Each row has a name. Each question is about the rows just above it.

6.26, -4.87, 2.99, 4.79, 3.47, -1.55, 0.89, -5.69, -6.24 = visur
2.30, 0.23, 2.64, 8.79, 0.75, -0.96, 0.61, -4.76, -5.76 = Sur
0.04, -1.79, 0.73, 4.42, 1.66, -1.68, 1.32, -3.05, -3.41 = bofa
1.52, -1.44, 2.63, 3.22, 1.97, -0.87, 1.46, -1.24, -2.11 = viso
-1.64, -2.40, 2.59, 8.30, 0.25, -0.38, 0.46, -0.10, -7.50 = didu
0.73, -2.04, 0.46, 3.98, 1.64, -1.52, 0.89, -0.74, -2.73 = dipen
1.10, -1.87, 1.70, 4.02, 2.56, -0.53, 0.86, -2.32, -2.45 = zive
2.98, -4.76, 1.46, 2.52, 3.00, -1.53, -0.04, 0.29, -6.31 = ritu
1.32, -1.08, 1.10, 3.59, 2.32, -1.41, 0.08, -1.25, -2.32 = dedet
-6.85, -3.04, -0.24, 2.33, 0.09, -3.08, 4.90, -2.75, -3.35 = vufov
1.40, -1.24, 1.89, 3.16, 1.47, -1.81, 0.58, -4.77, -1.87 = vipug
2.38, -1.68, 0.51, 5.63, 3.28, 0.62, 0.48, -3.91, -2.58 = vazig
The one value in Sur and ritu:
-4.76
Print row vufov.
-6.85, -3.04, -0.24, 2.33, 0.09, -3.08, 4.90, -2.75, -3.35
Which value is in both dipen and visur?
0.89

-0.49, 0.41, 3.32, -2.38, 0.93, 0.10, -0.78, 0.09, 0.21, 1.34, -2.56, -1.18, -2.14, 0.09, -0.98, 0.57, 1.87, 1.03, -0.54, -0.14, -0.76, 2.32, 1.16, -0.86, -2.24, -0.06, -1.70, 1.38, 0.56, -2.42, 1.18, 2.26, -2.14, -1.70, 0.77, -1.64, 0.45, -1.85, 0.43, 0.62, 1.56, 3.72, 3.66, -1.62 = meki
-1.36, -1.06, -2.64, 1.37, 1.38, -2.00, 0.01, -0.79, -2.80, -0.43, 1.52, 2.15, 3.21, -1.64, 2.46, -2.18, 3.32, -4.74, 0.71, -3.23, 2.38, 0.80, -2.39, -1.18, 1.19, -1.13, 2.01, -0.43, 5.26, -1.98, -4.74, 0.30, 1.65, 2.28, -3.68, 3.73, 0.69, 7.42, -0.92, 3.06, -2.61, -1.54, -3.60, 5.01 = dibu
0.95, 0.70, -3.47, 1.62, -1.83, 0.92, 1.09, -1.96, 0.35, -1.34, 3.09, 1.55, 2.28, 1.75, 1.76, 0.34, -3.58, -0.43, 0.21, 0.26, 0.66, -2.41, -0.80, 1.04, 3.05, 0.30, 1.51, -1.45, -0.66, 3.15, -1.19, -1.89, 2.66, 1.57, 1.06, 2.02, 0.58, -0.18, 0.01, -0.64, -2.30, -3.52, -3.73, 1.80 = tefo
-1.52, -1.32, 1.36, -0.95, 1.62, -0.91, -0.09, 2.06, -0.43, 0.22, -2.10, -0.61, -1.91, -1.55, -0.15, 2.27, 3.81, 0.22, -0.17, -0.93, 0.62, 1.93, -0.08, -0.54, -1.77, -0.69, -0.14, 1.07, 1.16, -2.87, -0.49, 1.53, 0.21, -2.81, 0.20, 0.26, 0.42, 2.11, -0.87, 0.50, 0.50, 2.48, 2.07, -0.41 = Ferif
Whose row is -0.49, 0.41, 3.32, -2.38, 0.93, 0.10, -0.78, 0.09, 0.21, 1.34, -2.56, -1.18, -2.14, 0.09, -0.98, 0.57, 1.87, 1.03, -0.54, -0.14, -0.76, 2.32, 1.16, -0.86, -2.24, -0.06, -1.70, 1.38, 0.56, -2.42, 1.18, 2.26, -2.14, -1.70, 0.77, -1.64, 0.45, -1.85, 0.43, 0.62, 1.56, 3.72, 3.66, -1.62?
meki
The one value in meki and tefo:
0.21

1.73, -1.74, 2.67, -3.65 : poro
7.10, -5.80, 4.40, -8.26 : Zuto
-1.58, -8.25, 0.25, -3.11 : Teko
-0.21, -3.12, -0.17, -4.37 : vonav
5.44, -3.37, -8.25, -1.26 : Laked
5.40, -3.11, -3.26, 6.24 : bab
2.67, 3.03, -3.29, 3.28 : fele
Shared by poro and fele:
2.67
Print row fele.
2.67, 3.03, -3.29, 3.28
Whose row is 1.73, -1.74, 2.67, -3.65?
poro
Which value is in both Laked and Teko?
-8.25
The one value in bab and Teko:
-3.11

-1.43, -0.41, -5.19, -1.44  Podu
-1.44, -6.41, -5.19, -7.52  rubok
-7.53, -0.41, -6.42, -0.68  gemal
Shared by gemal and Podu:
-0.41
Which row holds -7.53, -0.41, -6.42, -0.68?
gemal
The one value in Podu and gemal:
-0.41
Whose row is -1.44, -6.41, -5.19, -7.52?
rubok
Which row holds -1.43, -0.41, -5.19, -1.44?
Podu
Print row Podu.
-1.43, -0.41, -5.19, -1.44

-0.06, -0.30, 7.19, 1.26, -0.31, -0.12, -0.19, 0.91, 0.12, 0.04, -0.14, 0.08, -0.08, 0.12, -1.61, 0.21, 0.09, 1.42, -0.32, -1.68, 0.13, -1.79, 0.65  Tivu
-0.08, -0.63, 7.19, 0.95, -0.42, -0.23, -0.02, 0.63, -0.07, -0.31, 0.34, 0.13, -0.08, 0.12, -0.96, 0.15, -0.12, 0.83, -0.61, -2.30, 0.27, -1.84, 0.13  magu
-0.02, -0.59, 7.19, 0.11, 0.13, 0.07, 0.06, -0.11, -0.11, 0.24, 0.08, 0.06, -0.08, -0.06, -0.47, -0.21, 0.23, -0.69, -1.13, -0.36, -0.64, 0.17, 0.11  Pes
The row with -0.08, -0.63, 7.19, 0.95, -0.42, -0.23, -0.02, 0.63, -0.07, -0.31, 0.34, 0.13, -0.08, 0.12, -0.96, 0.15, -0.12, 0.83, -0.61, -2.30, 0.27, -1.84, 0.13 is
magu
Print row Pes.
-0.02, -0.59, 7.19, 0.11, 0.13, 0.07, 0.06, -0.11, -0.11, 0.24, 0.08, 0.06, -0.08, -0.06, -0.47, -0.21, 0.23, -0.69, -1.13, -0.36, -0.64, 0.17, 0.11
Print row Tivu.
-0.06, -0.30, 7.19, 1.26, -0.31, -0.12, -0.19, 0.91, 0.12, 0.04, -0.14, 0.08, -0.08, 0.12, -1.61, 0.21, 0.09, 1.42, -0.32, -1.68, 0.13, -1.79, 0.65
Print row magu.
-0.08, -0.63, 7.19, 0.95, -0.42, -0.23, -0.02, 0.63, -0.07, -0.31, 0.34, 0.13, -0.08, 0.12, -0.96, 0.15, -0.12, 0.83, -0.61, -2.30, 0.27, -1.84, 0.13

3.58, 7.84, 3.93, -1.47, -0.37, -0.75, 4.31, 0.63, 1.54, 1.66  lenot
-3.32, -7.51, -3.79, 1.37, 0.25, 0.89, -4.02, -0.66, -1.41, -1.66  roned
0.93, 1.74, 0.86, -0.40, -0.19, 0.01, 1.04, 0.06, 0.41, 0.27  Pinus
0.93, 1.74, 0.86, -0.21, -0.19, 0.01, 1.04, 0.06, 0.41, 0.27  sed
-2.10, -5.09, -2.67, 0.93, -0.01, 0.87, -2.52, -0.52, -0.90, -1.23  Takif
Print row sed.
0.93, 1.74, 0.86, -0.21, -0.19, 0.01, 1.04, 0.06, 0.41, 0.27
Whose row is 0.93, 1.74, 0.86, -0.40, -0.19, 0.01, 1.04, 0.06, 0.41, 0.27?
Pinus
Print row roned.
-3.32, -7.51, -3.79, 1.37, 0.25, 0.89, -4.02, -0.66, -1.41, -1.66

-3.68, -0.09, -1.41, 0.71, -1.14, 3.14, -2.22, 0.62, 4.43, -0.41, -1.31, 2.14, -2.15, -2.33, -2.79, 3.87, -1.71, 1.45, -2.04  belun
6.58, -4.74, -2.81, 4.49, 7.51, -0.80, 0.94, 4.01, -1.24, -4.22, 5.59, 4.38, -1.72, -1.86, -2.42, 3.57, 0.46, 1.09, -1.57  Kasu
-5.24, -4.40, -0.04, 1.34, 1.47, 1.08, -2.75, -2.54, 5.81, 0.91, -1.38, -0.46, -2.35, -3.08, -2.03, 3.56, -1.58, 1.56, -1.93  mit
-2.39, 0.44, 0.71, -2.75, -0.25, 1.55, 1.41, -0.84, 2.83, 1.00, -0.75, 1.56, -0.91, 1.32, -2.14, 1.13, 4.66, -0.87, -0.19  fumu
2.87, -4.73, -3.34, 4.36, 8.77, -2.08, 0.92, 1.41, -0.63, -4.04, 4.89, 4.55, -0.50, 0.38, -3.09, 1.70, 1.21, 4.94, 4.38  dur
-2.67, 1.75, 0.19, -4.10, -1.68, 2.17, 3.39, -0.90, 0.81, 4.39, -1.20, 2.04, -1.30, 0.35, 0.88, -0.96, 5.23, -4.33, 2.15  pazo
5.68, -6.24, -3.46, 4.31, 7.84, -0.96, 0.91, 3.89, -0.42, -3.72, 5.67, 4.12, -0.96, -1.92, -1.86, 2.04, 0.98, 2.47, -1.73  nulil
Which value is in both Kasu and dur?
4.38
Which value is in both belun and fumu?
0.71

4.99, 1.73, 4.19, 1.01, -3.46, -4.83, -5.38, -1.93, -0.75, -3.92, -1.45, 2.67, -1.30, 1.08, -6.08, -2.43, -2.83, 4.83, -1.65, 1.18, 6.51, 1.16, -2.03  dul
-2.79, 3.59, 1.31, 5.81, -2.02, 5.31, -2.24, -1.31, -4.61, -6.63, -5.11, -3.39, -0.49, 5.91, -0.24, -4.36, -6.19, -5.41, 2.31, 4.65, -3.20, 0.00, -0.13  Luse
-6.36, -1.22, -3.17, 5.56, 2.64, 0.44, 3.08, 5.79, 0.36, 2.32, -4.43, 6.35, 2.43, 0.58, 0.12, -5.44, 6.44, 3.15, -2.84, -5.00, 3.65, -0.96, 0.97  Zoku
-5.33, -5.61, 3.91, -1.85, -2.84, -1.32, 4.89, -4.00, -4.75, -3.57, -0.47, 4.93, -3.65, 3.04, 5.52, 2.01, 2.40, 2.74, -1.69, 3.27, 2.59, -5.72, -0.65  viz
4.99, 1.73, 4.19, 1.01, -3.46, -4.83, -5.38, -1.93, -6.21, -3.92, -1.45, 2.67, -1.30, 1.08, -6.08, -5.80, -2.83, 4.83, -1.65, 1.18, 6.51, 1.16, -2.03  memaf
Print row dul.
4.99, 1.73, 4.19, 1.01, -3.46, -4.83, -5.38, -1.93, -0.75, -3.92, -1.45, 2.67, -1.30, 1.08, -6.08, -2.43, -2.83, 4.83, -1.65, 1.18, 6.51, 1.16, -2.03
Print row memaf.
4.99, 1.73, 4.19, 1.01, -3.46, -4.83, -5.38, -1.93, -6.21, -3.92, -1.45, 2.67, -1.30, 1.08, -6.08, -5.80, -2.83, 4.83, -1.65, 1.18, 6.51, 1.16, -2.03

6.37, -2.29, -0.25, -1.72, -0.61, 1.15, 2.29 = nif
1.90, 1.96, -0.02, -0.68, 2.01, 1.03, 1.95 = gukon
-7.70, 2.92, 0.96, 1.19, -8.83, -1.17, -3.09 = nog
7.03, -2.57, -0.58, -1.51, -0.62, 1.18, 2.68 = kanat
1.90, -0.55, -0.02, -0.68, 2.01, 0.46, 0.60 = loras
-2.67, 0.81, 0.10, 0.83, -2.93, -0.61, -0.86 = birek
1.95, -0.58, 0.06, -0.77, 1.87, 0.47, 0.62 = bovin
Print row birek.
-2.67, 0.81, 0.10, 0.83, -2.93, -0.61, -0.86
Which value is in both birek and nif?
-0.61
Print row gukon.
1.90, 1.96, -0.02, -0.68, 2.01, 1.03, 1.95
Print row bovin.
1.95, -0.58, 0.06, -0.77, 1.87, 0.47, 0.62
Shared by bovin and gukon:
1.95

